[[125, 120, 134, 126, 133],
 [126, 151, 114, 136, 121],
 [116, 135, 140, 130, 115]] -> 126

[[136, 136, 127, 119, 127, 154],
 [152, 135, 128, 111, 123, 150],
 [113, 154, 152, 114, 140, 135]] -> 127

[[127, 147, 118, 143, 114, 143, 137],
 [130, 114, 113, 113, 152, 141, 111],
 [130, 104, 141, 107, 137, 120, 110]] -> 143

[[118, 121, 122, 110, 114, 106],
 [134, 132, 129, 144, 108, 137],
 [137, 121, 120, 120, 146, 109]] -> 114

[[119, 142, 152, 139, 116, 150],
 [137, 121, 104, 125, 130, 142],
 [118, 124, 152, 122, 127, 147]] -> 116

[[142, 106, 151, 104],
 [103, 151, 137, 109],
 [108, 150, 112, 149]] -> 151

[[107, 118, 136, 104, 120, 139],
 [144, 135, 125, 149, 131, 118],
 [119, 125, 140, 122, 141, 118]] -> 120

[[132, 144, 104, 129, 105],
 [126, 118, 107, 123, 127],
 [126, 118, 108, 123, 127]] -> 129

[[115, 139, 127, 120, 116, 127, 138],
 [113, 133, 109, 121, 124, 135, 131],
 [146, 132, 133, 99, 123, 126, 117]] -> 127
---
[127 106 130 112 150 123]: 112
[156 136 128 115 126 114 119]: 126
[137 135 152 116 117 119 133]: 117
[140 126 116 138 106]: 116
[146 110 151 133]: 110
[138 111 141 142 150 136 114]: 150
[133  99 144  99]: 99
[120 111 156 108]: 111
[133 112 126 113 142 128 101]: 142
---
Input: ((123, 107, 105, 102, 136), (116, 124, 149, 146, 152), (146, 103, 119, 110, 144))
Output: 105
Input: ((153, 130, 142, 113), (153, 127, 146, 109), (153, 143, 138, 101))
Output: 142
Input: ((133, 110, 110, 118), (150, 113, 106, 140), (112, 143, 109, 149))
Output: 110
Input: ((120, 141, 103, 115, 145, 115, 148), (117, 125, 149, 158, 142, 122, 106), (148, 134, 158, 137, 126, 153, 104))
Output: 103
Input: ((111, 114, 109, 141), (143, 108, 135, 144), (106, 148, 128, 108))
Output: 109
Input: ((151, 121, 108, 143, 135, 128), (151, 121, 123, 127, 128, 133), (124, 121, 108, 143, 128, 125))
Output: 108
Input: ((140, 122, 122, 109, 140, 123), (145, 127, 137, 119, 132, 128), (152, 125, 122, 119, 134, 118))
Output: 122
Input: ((144, 148, 150, 153, 154), (128, 132, 137, 141, 144), (142, 146, 149, 151, 153))
Output: 150
Input: ((154, 137, 120, 116), (138, 127, 127, 119), (122, 129, 133, 130))
Output: 120
Input: ((150, 125, 146, 157, 126, 151, 130), (128, 126, 148, 139, 131, 150, 143), (128, 132, 130, 130, 132, 128, 127))
Output: 146
---
[[100 131 119 132 117 120]
 [137 132 132 138 102 118]
 [129 141 119 126 142 129]
 [112 130 121 132 124 124]
 [116 126 138 117 126 145]] => 119

[[128 128 125 126 129 129]
 [131 123 132 128 126 131]
 [113 144 122 117 129 115]
 [131 125 120 122 132 128]
 [131 118 140 131 123 131]
 [131 121 137 133 123 132]
 [131 124 120 124 131 127]
 [132 122 120 125 133 128]
 [119 135 129 124 128 125]
 [130 128 128 128 128 129]
 [125 131 117 124 137 119]
 [119 145 107 128 144 120]] => 125

[[132 123 129 121 126 117 128 142 110 115 125 117 132]
 [127 133 137 108 112 126 129 121 115 126 131 133 126]
 [134 126 123 136 139 119 129 151 106 112 118 114 133]
 [130 127 129 135 131 138 129 139 121 119 118 117 136]
 [123 133 135 106 110 126 130 124 111 128 131 131 126]
 [130 132 134 126 123 133 128 129 118 124 118 128 130]
 [127 128 135 120 121 132 130 130 120 122 126 123 133]
 [127 135 131 124 125 121 130 133 103 125 120 132 125]] => 129

[[132 136 134 130 119 129 135 116]
 [129 124 123 132 117 131 141 129]
 [138 124 137 126 115 129 133 120]
 [113 112 132 124 129 122 121 140]
 [126 124 121 132 124 132 122 123]
 [130 121 131 127 120 129 128 125]
 [120 115 130 126 126 126 123 134]
 [111 106 132 123 130 121 120 146]
 [130 141 133 131 120 128 135 114]
 [119 112 133 124 126 124 123 138]] => 134

[[122 130 136 132 145 117 137]
 [121 139 130 144 137 106 127]
 [132 127 122 126 116 135 122]
 [128 130 129 132 130 118 129]
 [113 128 140 130 156 123 140]
 [130 133 129 134 126 117 128]
 [121 129 134 129 140 128 134]
 [133 124 125 124 126 126 127]] => 136

[[125 131 125 133 118 124 120 132 127 133 124 127 106 120 130 136]
 [129 127 130 127 120 133 130 127 128 126 130 128 133 134 125 125]
 [125 128 124 130 127 128 125 130 125 128 127 128 121 124 128 129]
 [128 126 126 128 122 114 128 128 127 128 126 125 125 123 124 124]
 [125 129 126 129 135 129 124 128 126 128 127 129 118 121 132 134]
 [129 126 128 126 134 122 128 126 129 125 128 128 126 124 128 125]] => 125

[[137 136 138 113 142 113]
 [126 129 127 126 126 130]
 [131 129 127 128 129 131]
 [124 128 129 128 125 123]
 [128 130 131 130 127 128]
 [128 113 142 132 136 116]
 [120 155 120 111 116  98]
 [122 129 123 129 122 130]
 [129 128 129 128 131 127]
 [127 127 128 128 127 127]
 [129 130 128 125 130 131]] => 138
